Each row is where one point has got to under a steady rotation. How many ticks took it there?
The counts run from 0 to 271.
[90,97,92,103,93,85,113,137,103,103,80,126,108,125,108,106,87,129,85,93,108,93,111,104,118,112,85,115,110,127,93,96,100,114,82,85,95,98,105,94,93,137,117,108,101,95,93,101,83,88,94,74,78,104,104,86,94,87,108,111,106,107,117,98] => 86
[62,97,101,111,99,80,93,127,94,97,108,100,115,114,99,102,119,92,66,103,106,99,115,92,89,107,101,110,100,122,77,98,101,98,78,111,78,104,101,93,96,94,98,125,123,86,82,100,129,95,99,88,90,110,115,84,71,99,121,114,108,103,114,105] => 96
[70,94,104,101,86,69,101,133,112,117,115,112,100,128,99,121,111,97,84,116,117,119,113,104,91,111,103,105,126,106,83,88,107,108,65,99,83,104,117,92,107,106,99,106,122,83,88,96,102,106,114,101,93,112,103,84,98,101,112,108,123,96,104,118] => 213
[88,95,80,114,87,72,96,116,93,95,116,112,103,124,110,103,102,89,97,86,104,111,134,95,104,121,105,126,105,112,93,93,96,118,100,86,91,103,114,117,107,121,82,97,121,76,85,102,106,99,90,83,97,106,119,79,93,80,121,106,120,105,94,127] => 238
[89,88,99,104,96,91,87,126,81,90,111,115,113,111,105,103,82,93,80,85,106,94,116,74,100,109,103,123,97,122,97,107,101,107,78,116,92,102,116,125,105,113,80,109,105,72,92,102,117,86,88,79,93,95,135,102,87,112,125,133,109,109,114,109] => 255
[101,103,93,109,85,75,92,122,105,91,108,117,112,124,108,84,103,94,100,81,120,116,136,80,123,110,115,133,112,118,84,94,91,100,80,82,94,87,105,115,104,121,89,94,117,93,84,107,100,100,93,88,94,97,113,86,79,85,120,111,109,111,95,115] => 21
[81,96,83,110,97,87,101,127,90,96,90,114,108,122,110,102,81,112,70,86,105,85,111,95,116,101,93,117,111,141,98,90,101,103,89,96,99,103,114,110,103,106,109,113,125,102,92,105,97,75,104,65,82,94,111,77,78,96,120,106,106,114,116,92] => 204
[65,83,90,104,73,85,98,125,95,116,91,115,112,124,95,103,92,113,76,89,108,91,96,100,123,107,105,98,116,135,94,91,113,98,84,107,92,111,114,101,91,119,108,117,125,100,100,99,102,85,105,83,95,107,111,79,87,88,123,103,101,114,120,103] => 70
[92,83,89,106,98,86,92,129,90,101,76,125,107,131,116,115,90,107,94,86,106,94,130,102,102,90,88,117,116,127,97,94,110,108,89,102,82,89,110,107,108,123,120,112,107,91,105,110,88,90,99,74,86,99,114,82,80,108,116,113,111,104,112,95] => 89
[80,97,118,112,99,75,94,140,110,79,103,110,121,116,111,94,113,99,90,107,113,102,130,90,89,91,89,123,104,110,74,113,98,107,83,97,73,85,100,104,103,123,107,124,97,84,91,108,118,103,81,91,87,112,103,105,84,91,110,126,105,102,106,109] => 195
[78,103,91,100,87,83,102,126,91,107,91,105,113,104,86,111,101,95,64,103,108,96,98,104,90,106,91,124,103,122,94,101,96,108,61,111,98,97,112,111,90,104,101,125,123,78,77,97,105,96,94,86,81,113,107,80,100,83,120,119,122,106,122,102] => 177
[72,107,109,100,92,76,89,128,83,119,107,103,111,114,111,112,94,89,77,104,118,112,109,90,105,102,103,106,115,121,82,90,110,98,64,115,101,118,125,106,109,98,101,119,126,76,94,101,114,93,113,89,104,94,97,74,92,111,122,108,107,107,116,102] => 14
[91,96,96,100,106,91,113,136,113,104,111,120,109,120,103,103,97,121,68,95,118,101,111,78,121,117,99,119,106,123,83,99,100,108,63,100,95,98,112,99,101,119,94,100,99,88,92,90,112,95,102,82,76,91,118,98,86,118,108,125,113,104,119,97] => 2
[82,101,91,115,85,68,83,120,93,103,78,114,113,120,106,104,102,101,93,94,114,101,127,103,95,87,89,124,121,129,94,93,102,98,76,99,88,92,110,102,105,102,127,117,124,96,94,110,98,91,106,81,103,112,106,68,78,93,112,102,117,106,108,98] => 208
[80,98,97,109,78,84,84,118,84,108,83,106,121,120,90,89,100,101,85,86,107,106,118,88,116,115,119,112,103,132,87,103,100,83,71,93,89,103,101,103,91,118,96,117,119,92,90,109,102,90,97,89,91,95,117,82,64,98,126,113,94,116,112,102] => 152
[68,91,106,107,110,74,97,128,79,85,105,105,99,116,133,118,87,106,90,100,99,100,126,96,92,104,81,104,109,110,86,95,113,123,95,109,86,109,117,96,119,119,102,117,96,69,101,105,114,92,90,78,106,111,107,91,92,112,106,108,115,108,111,123] => 226
[87,83,86,106,73,77,90,117,101,104,99,123,110,118,92,107,105,95,98,87,116,117,118,90,104,97,109,128,122,112,106,93,101,110,71,113,94,90,123,120,101,118,93,111,121,79,98,97,92,112,94,96,106,114,122,84,105,87,120,123,127,107,105,117] => 157
[68,102,128,113,107,72,98,133,87,83,101,104,104,115,115,103,90,115,94,106,110,102,116,97,84,110,82,108,107,124,79,97,103,108,71,83,92,105,101,90,113,123,110,114,94,87,86,101,119,82,94,84,99,127,102,92,86,96,101,104,113,119,109,118] => 111
[94,86,80,111,91,75,101,127,93,94,89,120,118,125,118,115,91,124,95,88,100,95,116,85,116,112,86,120,105,120,104,100,101,114,93,97,98,99,115,100,105,130,113,111,91,68,99,90,98,86,91,59,103,109,117,76,96,86,104,104,112,102,123,111] => 7
[72,92,117,102,85,80,96,137,98,107,121,118,106,129,100,105,89,105,92,99,124,114,105,86,118,121,112,96,116,113,80,92,108,107,67,94,94,117,118,100,107,130,85,100,104,83,94,95,106,92,105,99,99,108,111,102,98,103,117,113,108,109,111,124] => 134
[65,106,114,101,82,63,107,119,99,105,93,103,117,108,112,98,100,109,96,101,101,119,119,102,117,113,95,119,109,110,81,99,99,109,88,102,101,103,121,97,93,132,100,119,117,89,88,108,95,108,85,94,106,122,88,72,102,65,112,96,118,115,105,121] => 47
[55,89,95,113,96,79,94,126,93,100,113,99,107,112,94,116,107,99,70,109,103,96,106,102,77,111,97,105,103,121,86,98,103,108,81,108,76,113,106,89,102,104,97,124,115,71,79,95,124,93,104,84,96,118,109,82,85,99,112,108,116,99,116,119] => 95
[91,93,85,98,100,93,110,145,108,101,108,117,108,123,119,111,92,96,59,95,107,99,123,91,114,106,98,113,108,116,79,92,104,113,94,107,92,101,121,115,103,116,94,109,112,91,97,109,104,94,100,74,72,84,104,100,95,108,119,124,100,97,117,93] => 200
[103,104,85,114,78,76,83,127,101,100,101,112,121,127,103,93,108,85,93,90,109,108,133,90,114,112,113,127,103,119,86,100,95,95,87,81,91,98,109,113,102,117,96,102,120,81,88,112,113,91,97,82,91,89,111,81,73,86,122,114,98,105,107,103] => 235
[96,85,100,99,81,88,90,136,94,107,104,127,107,130,104,111,84,97,92,88,117,109,119,84,115,107,108,106,116,114,91,100,114,106,67,105,90,99,118,114,106,135,99,103,97,73,108,98,98,94,96,89,97,86,120,99,93,117,121,130,110,100,119,109] => 252
[89,94,98,96,88,75,104,149,115,98,106,119,111,120,114,122,105,99,80,110,113,107,113,102,104,102,89,117,114,97,81,103,111,121,74,105,84,94,119,106,99,132,108,116,98,76,101,96,101,106,97,83,80,105,94,102,113,89,104,127,108,90,120,105] => 197
[82,96,96,103,104,89,102,143,106,83,112,115,107,119,127,104,106,92,70,102,101,101,130,95,107,112,93,112,104,108,72,98,103,119,100,100,78,106,110,107,99,124,90,109,107,86,94,113,115,100,90,75,72,91,103,103,86,99,123,119,99,100,107,108] => 199
[73,96,93,97,100,83,108,121,97,95,93,107,115,106,125,111,106,96,73,97,91,108,135,102,101,110,87,118,97,105,78,98,107,119,108,119,76,96,118,96,87,120,96,125,110,76,95,113,103,112,81,80,81,99,103,91,85,95,123,123,111,99,105,115] => 64
[73,97,111,110,88,88,90,123,89,92,94,117,104,118,83,90,93,102,93,83,120,103,115,91,104,101,109,118,113,130,91,97,96,95,66,94,90,92,100,117,101,117,87,110,121,99,87,102,102,88,92,101,91,114,124,92,79,105,121,121,118,124,99,114] => 271
[101,102,103,114,98,79,95,125,92,75,93,118,113,109,111,92,89,105,92,82,113,102,130,75,108,99,92,139,104,126,90,106,96,106,79,90,107,83,108,123,106,123,97,111,102,91,85,105,104,88,73,76,97,105,117,96,86,92,108,127,111,116,109,105] => 140
[87,103,99,101,105,88,113,136,108,99,86,123,112,120,109,94,91,123,73,90,113,97,118,92,120,103,89,119,105,131,79,99,100,105,78,85,93,93,105,99,93,127,109,107,106,109,94,105,97,92,96,76,64,95,103,93,82,99,109,116,104,112,111,94] => 85
[87,98,107,116,98,78,95,124,91,78,111,117,109,111,105,94,87,106,95,86,113,100,118,81,108,118,98,128,94,124,90,107,91,112,85,80,101,91,97,111,106,133,91,107,94,84,80,99,112,86,77,80,95,116,122,100,90,82,109,118,115,119,107,120] => 139
[68,106,126,104,100,78,95,120,83,101,83,104,122,116,113,98,95,114,94,98,102,108,120,85,100,123,98,105,89,116,76,112,109,101,73,95,90,102,101,75,95,134,108,117,90,75,94,103,111,96,86,89,97,105,109,87,71,99,114,113,105,116,119,111] => 32
[63,105,110,94,106,83,99,120,73,105,90,99,109,108,122,111,89,94,78,96,92,111,125,99,96,123,94,102,94,116,76,94,112,114,94,108,91,120,111,89,100,123,89,111,104,71,89,113,111,99,89,79,89,97,102,81,81,105,129,113,109,110,109,122] => 147
[81,84,109,109,90,91,79,133,77,83,91,119,107,127,108,104,85,86,97,88,102,94,127,108,93,105,101,105,108,115,91,102,113,108,93,96,74,102,104,117,110,135,93,111,102,79,103,120,101,87,89,88,86,101,114,101,87,101,128,118,101,107,106,115] => 171
